One turn moves each row of this set onto another row. After a few examples, where does it send each row asked below?
j253: [  1.4  -1.4  -1.6   8.6   4.5  13.0  11.9 -12.8   8.1  -4.7  21.6  -4.0
 -13.3 -26.9   2.4  28.8  22.8 -13.4  -8.0   5.4  24.2   3.1  -4.5  -8.5]
j235: [  9.8   6.0 -19.2  -1.3  24.2   4.3  -7.0   8.7   1.9 -20.7  17.2 -17.8
   5.3  -7.0  15.4 -12.3 -21.4   3.5 -20.5   8.1 -23.2  30.9  13.4 -18.2]
j342: [ 10.6  27.2 -11.0  16.9   5.2   5.6 -13.2 -17.1   0.6  14.7  19.3 -34.2
 -14.4  27.8 -19.1 -21.6 -49.0 -19.7  -3.0 -25.0   9.8  19.9  18.8 -13.1]
j681: [  3.1  19.7  -9.1  25.6   2.3   9.3  -7.5 -20.9  -5.0  17.6  11.3 -34.2
 -19.8  24.5 -26.4 -18.4 -36.1 -21.5  -3.9 -30.8   6.0  17.3   3.4   4.7]
j251: [-11.5 -10.2  12.9  29.3 -17.0  10.7 -28.8 -13.5  12.1  17.1  36.2   3.8
 -24.3 -14.7 -17.6  -8.5 -20.0  -7.1  10.2  18.5  27.3   7.7 -47.7   3.2]
j587: [ -7.7  -3.9   1.7  20.0   7.0  10.1  -4.9 -22.5   5.3  -5.9  15.2  -6.3
 -20.5 -24.4   3.4  35.8  15.8 -25.6   0.2   8.6  26.7  -7.2   3.5  -6.5]
j826: [  2.7  23.8 -15.2  -6.3   5.8 -16.2 -54.4  -5.1 -12.3 -12.7  -1.1  -3.9
  -9.8 -25.8   4.8 -18.3 -39.1 -28.9  17.4   2.6  -3.1  15.8  -1.1  -2.7]
j764: [ 18.6  11.5 -22.4   6.4   6.3  23.8 -40.7  21.4  -2.8  13.5  17.0 -29.7
   2.1 -27.9  -6.1 -25.5  -6.3  17.4   8.7  26.2   3.1  18.7 -38.4 -20.7]
j374: [ 29.6   4.3 -19.1   2.5  11.4  30.7 -40.8  18.1   0.4  15.9  23.3 -36.6
  -0.5  -7.2  -8.3 -25.5  -1.1  16.5  22.0  22.0   0.4  20.1 -25.8 -11.7]
j749: [-13.0   1.9 -28.1  25.2  21.2  -3.9 -13.5 -19.9   7.9  10.8 -11.0 -17.9
   3.6 -11.2   1.1   4.1 -52.9   0.0 -10.0  24.9  38.1  -8.9  -3.0 -21.1]
j58: [  3.9   1.5  10.2  32.4   3.1  -9.2 -43.2 -11.3  -4.9  13.9  47.9  -3.7
 -24.9 -26.0 -11.0  -2.9 -26.8  -7.1  10.5  22.2  28.1  18.1  -7.1 -51.9]
j123: [ 23.4 -15.6 -11.9   8.9  31.5 -12.1  -3.1 -42.3   0.3   8.9   9.3 -24.0
  -5.0   6.7  -4.9   2.2 -32.8   7.4  22.1  13.0  15.6 -12.4  10.6   1.2]
j287: [ -5.2  -2.4  16.6   9.3  21.4  25.4 -26.3 -30.7 -17.0  29.6  23.3 -46.5
   0.7  19.0  -4.3   3.5 -23.5  -9.8  10.8  29.4  20.5 -10.2   6.1  -4.8]
j868: [-12.5  10.2   4.6  26.6   6.8  -0.5 -39.5   6.8  -0.8   4.1  36.9  -7.6
 -11.2 -19.0 -30.1 -14.2   2.3 -31.8 -22.3 -18.5  11.6   0.2 -40.0  -9.7]
j598: [  5.4  -0.3 -25.8 -11.0   7.7  -6.5 -15.5  15.1   5.9   3.0  12.8  11.1
   2.7 -20.0 -27.6 -35.3 -20.4 -14.5   3.4  -2.7  -2.8  42.9   9.9 -16.8]

j251 -> j598
j587 -> j764
j287 -> j868
Now find these:
j374 -> j681
j58 -> j826

One turn moves each row of this set onto another row. After a few examples, where does it send each row asked below?
j47: [ 14.6  -9.1  -8.4   7.2 -18.1  17.7 -29.9  30.9 -15.4  28.6   0.4 -18.9
   6.4   6.5  -0.4  13.7  20.0  -4.9  -1.3  29.5  -9.8  28.8  -6.2  -7.4
  25.3]
j957: [ 21.0  -8.3  -3.6 -10.4 -26.4   2.9 -17.2   2.7  19.9  -6.6  18.1  29.9
  14.0 -30.3 -13.8 -22.2  11.0 -17.3   8.2  10.7  31.6   3.1 -10.9  10.7
   4.5]
j718: [  9.6  -2.7  -5.9 -10.9 -14.9  -5.9   7.1  -8.3 -10.3 -14.6   3.3  35.1
   5.5 -35.7 -44.7   0.0  -6.2  -8.1   4.9   4.6  33.1  30.9   2.0  15.6
  21.7]
j292: [ -2.7   0.4 -27.5  10.9   2.6  -6.9  20.8   1.4 -14.7  14.7  19.3 -15.6
  30.3 -33.8 -47.5  -1.0 -23.3  -2.7 -20.6  16.9   4.7  -4.0 -27.7   5.3
   6.5]
j830: [-30.6 -27.7  20.6 -24.2   3.6  16.1   3.3  24.5 -16.4  -4.2   2.8  -7.9
   5.6 -27.4   3.7  21.6  33.2  31.8 -11.4  18.3 -14.4   3.2   4.6  -7.5
 -11.4]
j175: [ 13.9 -15.5 -22.8  -3.0 -30.0  20.0 -19.3  22.9  18.0  10.8   2.2 -10.3
  -1.0  -5.6  12.0  -5.2   5.2 -10.2   4.9  40.8   8.2   3.4 -19.4  16.2
  20.6]
j763: [-34.7 -33.5   7.9 -21.7  14.7   0.2   6.9  21.8 -34.6  -2.9  35.1 -11.3
  14.9  -5.8 -10.7   1.6  27.0  14.8 -13.0  22.5 -24.9   4.8 -34.2  -1.3
   2.3]
j350: [  8.4  -8.8 -20.2  -7.2 -25.4  10.5  -0.5  14.5  -7.7   1.0 -13.3  -6.3
 -14.3  -5.3 -15.4  20.2  -8.4  -2.4   5.7  35.6  10.6  28.0   2.9  20.1
  44.7]
j106: [-24.8 -26.1  27.7 -30.2   3.9  11.8  -1.9  22.2 -14.6 -13.7   5.8  -0.7
   8.1 -25.0  -1.0  22.7  39.2  29.3  -6.2   8.8  -3.6   0.1  10.5 -11.2
  -7.1]
j968: [-22.6 -23.0  24.4 -31.5   8.2  -9.6  -0.5  15.0 -27.3 -22.5  44.7  12.3
  18.7 -10.6 -22.6  -0.1  36.2  12.1  -2.2   1.6  -4.0  -0.6 -23.5  -1.4
   1.0]
j536: [ -1.2 -25.4 -26.8   5.6  -6.9  12.6   0.7   7.5   3.7  26.9  13.6  12.4
  19.3 -40.3  -6.5 -32.5  -6.8 -10.5 -13.3  33.4   2.2  12.4 -34.7  12.7
 -11.0]
j962: [ 14.5  14.1  -4.4  -3.8 -18.2 -15.8   4.4  -1.3  -3.4 -10.3  20.6  -1.4
  23.2 -21.7 -51.9  11.5 -11.1  -9.9  -0.2   1.5  30.4 -11.0  -9.4   3.6
  23.9]
j990: [-20.8 -23.2  20.0 -32.3  -4.7  -1.0  -6.1  28.0 -22.8 -18.8  33.5 -11.3
   5.4  12.4  -2.7  17.5  37.3  13.0   2.3  16.6 -11.0  -2.9 -20.1   0.6
  21.7]
j353: [  2.4 -17.5 -11.8  17.7   9.5   7.3 -11.6  10.3 -28.4  36.8  13.7   8.6
  28.1 -34.2 -24.6 -16.5   6.5  -2.4 -20.7  18.9 -13.0  38.1 -20.0 -10.9
 -11.8]
j518: [-12.6 -19.5 -33.6   4.5   1.9   7.3  22.0   3.1 -27.0  18.5  -3.5   6.9
   6.0 -38.9 -29.1  -4.2 -20.7   0.8 -15.0  33.5  -2.5  39.0 -16.4  18.1
  10.6]
j419: [  6.7   4.7 -22.9   1.6 -18.1   0.9   3.6  17.8  -5.6   7.9   6.5 -38.0
  12.7  -2.4 -30.1  23.6 -17.8  -5.7  -4.8  28.7   7.8  -9.3 -16.2   8.7
  32.5]
j40: [ 25.9   0.8  15.7  -1.9 -15.1  -2.8 -32.3   8.2 -10.7   0.8  16.5  29.3
  21.1 -15.5 -28.6  -0.7  27.1 -12.3   4.7  -9.4  22.0  29.1   3.1 -15.7
   9.1]
j501: [-30.6 -28.4  24.5 -27.1   8.7  12.0   2.7  17.9 -17.8  -8.2  10.1   3.6
  12.7 -35.4  -6.6  16.5  33.2  28.1  -8.2   8.1  -8.3   1.5   4.3 -10.9
 -17.6]

j40 -> j47
j990 -> j763
j106 -> j830
Now find these:
j292 -> j962
j350 -> j518
j175 -> j536

One turn moves each row of this set onto another row. After a few examples, where does it send each row asked below?
j186: [-13.9  14.3  13.8  58.6  -6.1   1.1  -1.2  -6.6  12.4   3.4  22.7  -5.4
 -17.2]
j678: [ -5.1  -7.3   9.0   7.0   0.2   0.0  -9.2  26.5 -21.1   1.3   9.8 -51.2
  -5.7]
j311: [-24.1  26.1 -17.0 -19.2 -18.7 -10.1  14.1   5.1  -6.3   6.9   1.9  -1.9
  13.4]
j412: [-25.6  16.0  -4.5  31.2   3.9 -38.3  15.7 -14.3  16.0  26.8   5.6 -27.6
 -13.8]
j651: [ -5.0   4.1  24.5  51.7 -15.6   5.6 -12.5   0.7   1.2   0.3  22.9  -8.7
 -18.8]
j927: [  3.0  16.1   7.4  38.7 -26.9 -26.7  -1.5   3.1  16.0  -2.5  26.7   2.2
 -21.9]
j95: [ 13.5 -10.1  11.5  29.8 -25.5  14.7  -8.9 -13.1 -18.5   2.9   4.7 -19.8
 -27.1]
j454: [  1.5  34.2  10.1  21.6 -11.9 -26.5 -10.0  -6.1  -3.8  23.0  26.6 -16.7
  20.6]
j77: [  5.8  42.9  -1.1   8.3  12.6  -5.7   2.3  21.9  19.0  27.6  13.2 -15.4
 -26.7]
j254: [-32.8  18.1  -2.9 -11.1   7.7  29.6   2.7  -0.7   3.5   5.1  -9.9 -26.5
 -13.6]
j80: [ -7.2  22.7 -14.9 -18.3  15.7   9.2   3.3  -3.6 -12.6  15.8   4.7 -13.3
  15.3]
j811: [  9.8   4.4 -18.3  23.3 -16.0   4.8  19.8   2.7 -19.1  13.1  21.8 -23.3
 -42.5]
j894: [-33.6  10.0   2.6  -3.0  16.2 -14.4  -7.8  18.3   9.8   0.7  -1.6  -0.5
  14.5]
j318: [-35.8  20.7  12.8  28.4 -35.3   2.8   2.4  22.4 -15.2  21.1   0.9 -17.8
  -4.5]
j523: [-24.0   5.3  -3.9  24.7   7.5 -10.4  14.1 -17.0   7.9  17.6  -1.2 -55.3
 -26.4]
j845: [ -1.5  28.7 -15.1 -26.3 -29.5   1.0  -0.6   6.9  16.3  -0.9   2.2 -29.3
  -8.4]
j10: [ -5.1  32.9   5.3   4.5 -16.1  -0.1 -20.9  -1.9   0.4  18.4  11.1  -9.7
  31.8]
j711: [-14.9  15.0 -10.8  21.0  11.8 -26.2  17.8 -17.9  11.2  25.3   6.7 -44.0
 -21.8]
j89: [  8.4   1.5 -21.8  26.1   0.8 -22.7  23.2   8.9   4.8  -2.5  25.4 -19.4
 -36.2]
j616: [  2.5  16.0  -1.8  36.3 -13.0 -31.5   7.2 -10.3  23.1  -7.7  30.2  -7.8
 -21.4]
j489: [ 12.4   6.9   8.2  31.1 -27.4 -22.1  -3.9  -2.7   7.8   6.8   6.8  14.8
 -23.4]
j540: [-29.5  11.8  -0.3 -14.0   2.6  -5.9  -1.0  25.1   8.5  -7.9  -3.0  -4.7
  10.9]
j676: [-19.6  21.6  10.0 -16.3  -8.3   6.4 -14.7  -6.8   9.4 -16.7   2.1 -20.2
  16.9]
j885: [  2.6  30.1  -6.8 -12.3 -32.1  -5.9   7.3  -2.6   8.6   0.5  12.8 -50.6
 -29.5]
j556: [ -2.2  -2.2 -11.3 -14.2  -6.0   7.5  -9.4  23.1 -14.3   2.3   0.6 -37.4
   8.0]
j464: [-29.5  18.5   0.5   4.1 -26.0  19.9  -6.8  22.3 -11.1  19.0 -10.0 -13.4
   9.5]
j403: [-33.2  -1.0   6.2  33.6  -2.8 -18.1   6.7 -15.2   6.1  11.3  -2.0 -50.6
 -14.4]
j55: [ -6.5  -2.6 -19.8  31.1 -17.1   3.9  25.7  -7.7 -21.1   5.3  19.1 -33.1
 -35.3]
j50: [  5.0  -0.4   7.1  37.2 -20.7  18.0  -1.9 -13.7 -23.6   3.6  24.1 -30.6
 -21.4]
j243: [ -8.7  20.7 -18.1 -23.8  18.8   0.6   4.2 -13.2  -5.3  10.0   6.8 -23.9
   7.3]
j882: [-24.4  32.2   2.3 -14.9   0.7  30.4  -0.7  -2.3   6.5   5.3  -3.8 -16.6
  -2.6]
j56: [-29.5  32.6 -19.5 -16.0  -9.3 -13.2  14.6  -2.9  10.7  13.9  -0.7   1.1
   1.9]
j173: [ -7.7  -2.1   6.5  51.1  -7.4  13.1   4.1 -15.6 -20.6   4.1  24.3 -28.5
 -13.0]
j88: [ 18.0   7.6 -15.4  20.8  -8.9 -28.6  13.5   8.5   0.3   3.9  31.0  -9.2
 -30.0]
j847: [-32.9   4.5   6.9  38.5   3.5 -32.1   6.2  -8.8  10.7  18.9   0.4 -34.5
  -6.1]
j935: [ 31.3   2.8 -11.0  15.4 -12.1 -20.2   4.9  -2.5  -1.2  12.6  12.6   1.9
 -32.9]
j152: [-34.2  12.7  12.2  -9.3 -13.6   4.0  -8.9 -15.9   3.8 -13.0  -0.9 -23.3
  16.8]
j34: [  4.6  -6.5  22.2  42.2 -17.6  -1.3 -15.5  -0.4  -3.4   2.8   2.9   2.5
 -18.0]
j765: [  0.8  36.2  -2.6  -7.1   5.4   4.1 -11.2  24.2  26.0  16.4   3.5  -5.3
  -3.5]
j310: [ 21.7  -3.8 -10.6  15.5 -16.2   7.5   6.9  -3.9 -13.7  12.0   3.0 -15.2
 -42.6]

j186 -> j55
j88 -> j651
Now find these:
j847 -> j523
j464 -> j845
j678 -> j77
j34 -> j310
j676 -> j80
j152 -> j243

